(in the rows, 128 means zero)
Each run below is a few steps of one of 7 hidden systems, one row a step.
seq 1, k_667:
141 140 151 112 153 154 131 130 102 130 122 139 143 108 127 109 102 110
 154 129 118 155

112 134 122 126 99 132 133 146 129 130 141 122 144 113 138 126 108 153
 140 118 150 78

117 118 133 122 115 150 113 107 126 147 135 131 101 124 135 112 177 107
 122 118 107 125

118 122 131 132 128 115 150 136 155 104 133 138 112 163 155 144 111 121
 127 110 152 153

132 128 137 137 142 72 113 115 136 135 114 141 130 118 108 112 129 133
 131 153 108 113

153 126 147 98 142 157 157 138 104 112 124 122 126 110 132 122 106 136
 119 116 106 138

116 127 118 140 94 135 119 158 146 117 113 129 154 124 132 124 148 143
 114 132 145 89

122 130 146 127 137 151 106 118 127 141 123 152 118 130 137 108 154 85
 144 127 121 163
seq 2, k_551, 8 rows:
134 122 136 123 126 108 100 139 150 135 153 147 101 115 123 131 118 134
 141 131 141 131

143 121 150 105 121 144 123 151 132 123 125 138 126 113 133 121 131 147
 113 128 112 95

121 122 121 135 113 139 157 138 132 98 101 120 141 136 140 119 148 123
 104 117 126 130

106 139 121 155 126 109 125 122 133 127 112 138 152 135 128 111 130 101
 149 135 146 144

131 130 147 118 136 109 121 131 133 131 149 148 111 108 129 117 94 123
 159 124 139 141

148 119 131 113 116 123 128 156 135 115 135 126 122 100 118 129 116 164
 112 127 126 98

135 124 120 132 115 158 135 149 123 105 97 123 150 115 125 111 159 123
 104 127 120 134

107 129 121 156 119 111 125 127 149 115 116 144 129 141 136 114 147 94
 137 125 150 161
seq 3, k_289 (8 x 22):
137 140 108 156 147 136 115 143 130 116 99 129 169 144 111 136 131 103
 129 150 147 182

151 133 161 113 180 94 128 109 118 137 125 147 121 132 119 126 88 124
 146 146 101 152

145 110 142 111 133 96 110 129 154 136 137 133 100 147 124 152 139 169
 93 143 102 79

138 116 94 129 119 179 117 117 117 142 136 95 111 142 115 157 182 129 88
 123 117 142

137 131 99 155 148 119 164 126 124 90 97 110 149 149 118 137 125 105 112
 128 139 200

161 132 153 128 175 80 101 131 131 128 103 156 138 108 93 109 108 124
 137 168 104 152

167 106 157 85 147 119 116 128 140 138 159 133 71 130 125 157 118 169 99
 130 93 107

138 113 91 140 114 165 107 143 150 127 129 103 123 172 122 181 180 148
 71 133 137 130
seq 4, k_289, 8 rows:
127 133 147 112 141 119 144 110 113 135 136 133 119 123 136 118 104 125
 146 121 113 123

119 122 125 131 108 112 125 136 144 126 129 128 128 129 131 129 137 148
 116 130 132 88

122 130 113 127 113 165 124 121 114 140 140 115 124 114 126 124 148 117
 132 116 132 136

117 132 122 141 123 114 155 137 134 102 119 129 139 135 139 122 109 118
 137 117 149 147

127 136 146 127 133 119 101 133 128 141 123 150 141 108 120 105 123 122
 151 143 124 116

125 122 143 104 120 137 142 124 127 132 152 128 102 129 148 134 114 142
 129 108 122 105

110 130 108 145 101 142 120 138 138 128 122 121 148 138 132 134 152 131
 121 128 147 108

116 139 123 131 132 146 142 110 101 134 128 121 138 117 130 112 121 101
 152 118 131 154
seq 5, k_667:
129 133 152 137 122 116 109 176 157 104 98 167 166 119 134 107 116 130
 137 144 149 113

126 136 177 103 136 147 110 130 116 146 125 164 132 101 142 89 118 109
 163 130 107 112

103 125 158 106 98 140 156 141 136 117 139 143 120 131 173 113 110 139
 139 97 134 78

103 111 151 129 102 107 127 116 151 122 112 153 104 129 151 89 180 108
 116 118 103 100

128 116 167 117 135 108 158 140 154 85 112 163 105 137 161 102 116 104
 127 108 124 162

133 124 164 123 126 71 126 154 154 105 104 165 136 101 129 91 109 144
 134 141 117 91

146 120 183 87 129 160 135 149 119 113 109 157 121 92 146 86 132 125 124
 118 89 110

106 122 162 120 91 144 136 174 162 98 108 164 142 135 174 105 135 130
 124 112 144 86
seq 6, k_670:
102 137 137 114 127 146 147 86 92 161 127 114 139 143 146 122 135 127
 137 122 96 77

116 126 140 116 98 123 163 135 116 109 121 126 132 83 139 85 119 138 134
 107 118 87

121 132 122 152 108 113 114 152 140 108 103 145 152 90 115 85 144 107
 141 136 147 142

118 129 140 141 141 97 105 124 154 132 139 160 109 139 133 123 119 98
 156 133 148 169

128 130 160 115 147 124 97 134 150 149 134 157 127 168 145 152 116 139
 133 145 125 101

130 125 154 97 121 188 116 132 115 146 136 136 118 125 146 124 146 127
 124 117 108 104

101 134 120 132 92 166 154 144 123 113 126 124 147 123 155 114 128 117
 139 99 156 120

91 145 119 156 121 109 125 103 118 145 116 133 157 129 128 103 132 97
 164 134 141 125
seq 7, k_941, 8 rows:
134 116 120 125 109 138 157 141 128 99 117 113 123 113 130 119 144 138
 100 112 121 125

139 123 131 135 130 139 104 143 138 121 105 143 136 117 116 111 162 110
 116 141 121 148

137 127 152 113 136 141 103 150 146 131 145 157 114 128 139 132 112 124
 144 127 142 141

128 123 134 114 113 121 115 133 135 143 148 129 117 118 129 135 123 158
 126 128 126 78

116 126 133 117 106 158 150 124 109 122 117 120 135 111 141 104 147 124
 123 110 110 104

129 121 140 137 120 116 134 152 150 94 94 150 138 122 135 102 143 114
 116 128 129 141

145 126 151 118 141 115 91 136 138 138 137 155 110 99 115 111 124 121
 145 141 124 142

142 117 139 98 115 142 129 143 133 129 163 126 95 109 136 140 111 157
 124 110 129 106
seq 8, k_420:
136 125 123 114 112 169 127 132 105 133 126 115 130 91 120 110 151 130
 119 121 111 116

135 115 119 132 114 131 116 133 136 121 140 130 99 95 116 109 155 111
 125 118 134 161

134 131 139 134 141 103 91 125 135 145 133 151 124 108 110 113 126 115
 152 148 130 142

135 126 170 101 139 124 116 135 136 136 140 157 109 123 142 120 109 136
 141 127 115 108

140 126 153 112 122 168 114 163 135 117 111 149 141 122 140 119 139 129
 116 130 124 119

138 129 133 117 134 177 121 128 108 132 127 130 124 112 127 115 144 101
 134 119 120 166

118 131 138 131 118 120 126 130 125 122 132 146 122 89 128 87 124 100
 160 117 138 153

130 130 151 114 123 122 100 129 120 149 133 146 127 87 117 98 128 134
 148 139 113 94
seq 9, k_735:
103 139 142 132 113 128 130 123 116 134 115 142 151 106 137 88 129 110
 157 125 126 105

120 125 115 130 94 133 153 146 129 104 138 121 125 94 135 109 118 131
 135 102 152 127

136 123 123 139 110 118 94 153 146 123 129 141 126 89 108 107 145 125
 133 137 144 134

135 120 155 109 124 147 117 145 141 121 146 154 96 111 144 113 126 114
 139 111 135 151

115 129 145 136 118 103 114 153 164 118 128 162 130 138 146 123 114 126
 144 131 155 121

110 131 154 122 107 154 120 143 132 128 117 154 141 115 151 95 142 111
 143 120 129 104

108 128 118 144 97 134 142 152 145 101 128 136 134 115 144 110 125 112
 142 105 167 144

118 132 133 138 111 118 98 139 138 132 129 153 130 85 118 88 138 107 157
 132 142 134
seq 10, k_420, 8 rows:
117 126 140 139 116 106 127 148 156 107 115 154 133 127 140 110 128 119
 133 127 144 127

139 135 139 115 147 148 113 116 104 153 123 126 142 126 118 129 131 132
 129 144 102 112

132 115 138 115 115 133 150 142 141 102 134 134 101 120 146 119 127 124
 118 103 131 144

134 138 118 143 131 138 101 139 121 135 112 130 162 112 107 118 137 120
 136 149 135 135

127 123 140 107 131 130 136 108 119 141 158 129 90 119 137 126 116 124
 142 111 117 134

123 127 135 140 111 118 112 160 151 113 111 149 147 117 131 111 137 130
 128 136 142 112

143 129 138 109 147 158 112 110 105 155 136 122 119 128 120 135 140 126
 125 134 100 130

125 120 138 129 116 121 142 147 150 96 124 146 111 119 143 110 128 112
 129 110 143 155
seq 11, k_941:
148 124 117 119 128 146 143 135 115 115 137 111 116 101 116 127 120 131
 120 114 129 157

139 120 109 138 119 138 111 146 144 121 125 122 127 133 117 145 152 135
 105 135 138 138

121 132 135 126 129 157 100 127 128 149 133 140 131 142 136 133 142 113
 138 132 132 132

115 130 142 124 124 119 131 133 142 128 133 141 130 151 149 136 111 136
 136 124 138 105

118 131 131 127 125 112 135 111 115 138 122 125 135 114 123 110 128 132
 135 131 112 101

131 126 129 125 126 128 158 131 121 107 122 124 125 116 133 114 119 121
 127 113 125 147

142 121 119 136 132 109 114 136 140 120 122 129 124 118 109 128 140 131
 116 140 128 142

137 128 132 115 134 155 113 128 122 143 145 130 114 125 127 136 127 123
 134 124 129 142
seq 12, k_735:
164 117 140 110 138 150 108 157 139 115 144 142 98 101 118 129 123 125
 124 123 134 175

130 131 154 124 144 113 94 146 159 137 142 165 120 151 139 143 103 128
 148 140 148 134

101 134 158 116 116 151 122 131 134 141 126 152 138 150 165 121 130 123
 143 120 127 87

96 130 109 151 92 138 149 137 137 109 113 122 149 138 147 116 146 116
 127 111 154 120

118 131 115 147 114 124 121 122 118 127 119 129 134 89 112 89 151 98 144
 127 133 153

135 123 139 116 124 107 139 131 130 117 153 135 95 90 126 109 100 126
 148 109 136 149

136 122 148 120 118 104 105 161 156 120 132 153 123 109 127 121 117 153
 129 137 135 94

132 122 149 115 112 175 116 165 143 114 117 150 133 129 150 120 147 123
 116 119 132 123
seq 13, k_670 (8 x 22):
135 129 134 129 132 132 153 148 129 95 109 135 141 120 135 113 112 116
 128 119 136 158

132 143 124 140 148 125 112 131 122 138 124 132 154 132 114 134 107 118
 150 147 142 151

133 129 134 115 136 123 112 117 126 152 161 128 106 127 124 145 108 142
 143 129 129 119

131 120 123 122 108 144 116 142 136 131 135 123 125 126 129 139 144 151
 109 126 127 93

118 122 115 136 110 147 139 122 125 121 121 118 122 124 132 115 161 110
 117 113 126 143

112 133 124 143 133 102 154 118 132 114 115 128 139 149 137 126 114 116
 134 125 137 140

137 134 143 123 152 108 119 117 119 141 119 136 137 126 116 122 115 133
 135 149 107 119

149 122 143 106 126 140 123 149 132 121 143 134 110 102 127 126 115 144
 123 121 125 124
seq 14, k_551 (8 x 22):
126 123 126 117 129 140 137 118 127 138 141 115 116 158 141 157 130 145
 110 122 119 107

116 136 116 130 132 148 140 104 105 145 122 107 148 150 132 140 136 126
 124 129 116 112

117 132 111 132 139 128 142 92 110 145 143 108 116 146 127 144 125 115
 136 122 127 150

131 131 119 125 145 116 112 100 116 162 150 114 117 136 112 151 120 139
 133 140 120 120

147 124 129 107 147 153 127 111 108 147 142 111 112 141 123 155 130 141
 112 129 102 126

126 125 106 133 134 140 133 106 122 141 130 103 127 168 126 161 149 137
 102 132 119 124

115 138 121 132 148 146 121 93 108 162 133 118 135 167 133 150 136 112
 136 135 118 134

122 131 123 118 144 127 134 90 115 158 162 112 102 158 135 162 112 134
 137 121 122 128

Which system made each of these runs?
seq 15, 2 rows:
116 128 138 129 134 134 119 98 117 146 116 136 121 133 130 108 165 98
 131 133 99 133

133 120 148 123 134 99 147 124 132 106 110 142 115 109 128 95 129 117
 125 125 106 140

k_420
seq 16:
109 137 119 149 121 124 128 138 140 121 122 137 149 146 139 129 119 112
 144 127 160 143

111 135 134 129 118 132 119 114 115 146 134 137 133 105 129 100 132 112
 156 125 128 117

k_735
seq 17 (2 x 22):
109 128 131 149 106 95 108 140 150 123 108 149 148 114 125 98 149 125
 134 143 137 97

121 127 155 111 126 130 131 118 121 132 146 148 99 96 141 93 117 105 160
 108 123 143

k_941
seq 18, 2 rows:
108 121 142 120 111 126 88 120 153 165 156 146 104 156 146 147 150 145
 128 133 128 70

96 126 108 133 104 174 153 99 112 137 129 104 123 159 154 134 172 104
 114 100 125 130

k_289
seq 19 (2 x 22):
129 124 114 136 118 141 93 140 147 137 158 133 105 122 122 142 135 118
 139 123 162 162

113 121 127 123 116 132 111 116 143 152 156 129 100 155 143 152 145 136
 124 122 131 102

k_941
seq 20:
108 130 107 141 113 115 168 96 99 124 111 102 139 107 121 97 145 115 127
 117 110 119

130 125 128 140 129 66 153 129 136 100 113 132 132 104 116 102 108 132
 132 130 127 131

k_670
seq 21 (2 x 22):
133 126 113 134 123 161 129 148 140 115 127 120 134 154 137 154 135 127
 110 121 148 151

117 136 126 143 133 124 93 125 138 153 123 140 146 150 124 137 142 122
 136 151 135 117

k_941
seq 22 (2 x 22):
102 121 112 134 76 121 148 145 145 108 157 125 105 99 146 114 120 133
 141 91 170 116

119 131 131 133 101 119 116 131 114 132 112 134 146 65 109 73 151 123
 142 134 115 93

k_551
seq 23:
155 121 144 93 137 192 128 128 99 134 129 119 115 110 128 124 148 127
 109 118 90 134

118 134 101 137 101 156 168 154 122 96 130 105 150 124 141 135 105 133
 130 100 168 141

k_670
seq 24, 2 rows:
111 140 167 116 117 166 134 156 126 118 97 159 170 130 162 98 124 116
 142 123 126 97

100 127 116 142 97 107 179 137 139 87 127 123 125 120 152 108 109 119
 138 93 161 139

k_551
seq 25:
143 112 140 123 126 136 117 136 140 112 114 145 104 108 124 104 168 107
 109 126 110 156

154 116 160 105 140 141 101 157 152 123 133 158 104 128 135 133 128 133
 118 133 122 137

k_941
seq 26, 2 rows:
126 124 149 104 118 152 149 142 129 118 137 134 119 133 156 130 113 141
 125 107 127 106

126 125 130 134 114 113 123 139 133 120 102 132 148 112 119 106 150 139
 114 140 114 94

k_941
seq 27:
129 122 147 111 125 127 147 132 130 114 138 137 106 115 144 114 113 127
 133 109 125 132

124 128 132 130 110 139 112 154 143 124 122 139 144 127 133 126 136 138
 123 133 141 103

k_289
seq 28 (2 x 22):
119 130 132 126 138 116 126 115 135 143 148 132 114 155 140 149 111 129
 139 126 136 128

129 127 138 115 128 137 121 125 123 142 125 127 134 134 131 133 137 145
 117 135 109 88

k_670
seq 29 (2 x 22):
115 140 104 143 129 126 136 116 116 135 136 111 143 134 123 138 112 124
 144 127 147 141

125 130 122 130 134 96 125 105 123 147 140 119 122 125 115 133 120 141
 134 137 119 107

k_670
seq 30, 2 rows:
127 120 136 119 104 127 139 155 143 106 134 136 117 106 140 116 119 140
 126 111 142 114

122 128 125 136 105 128 132 146 128 111 105 131 151 100 124 98 143 127
 125 128 129 112

k_551
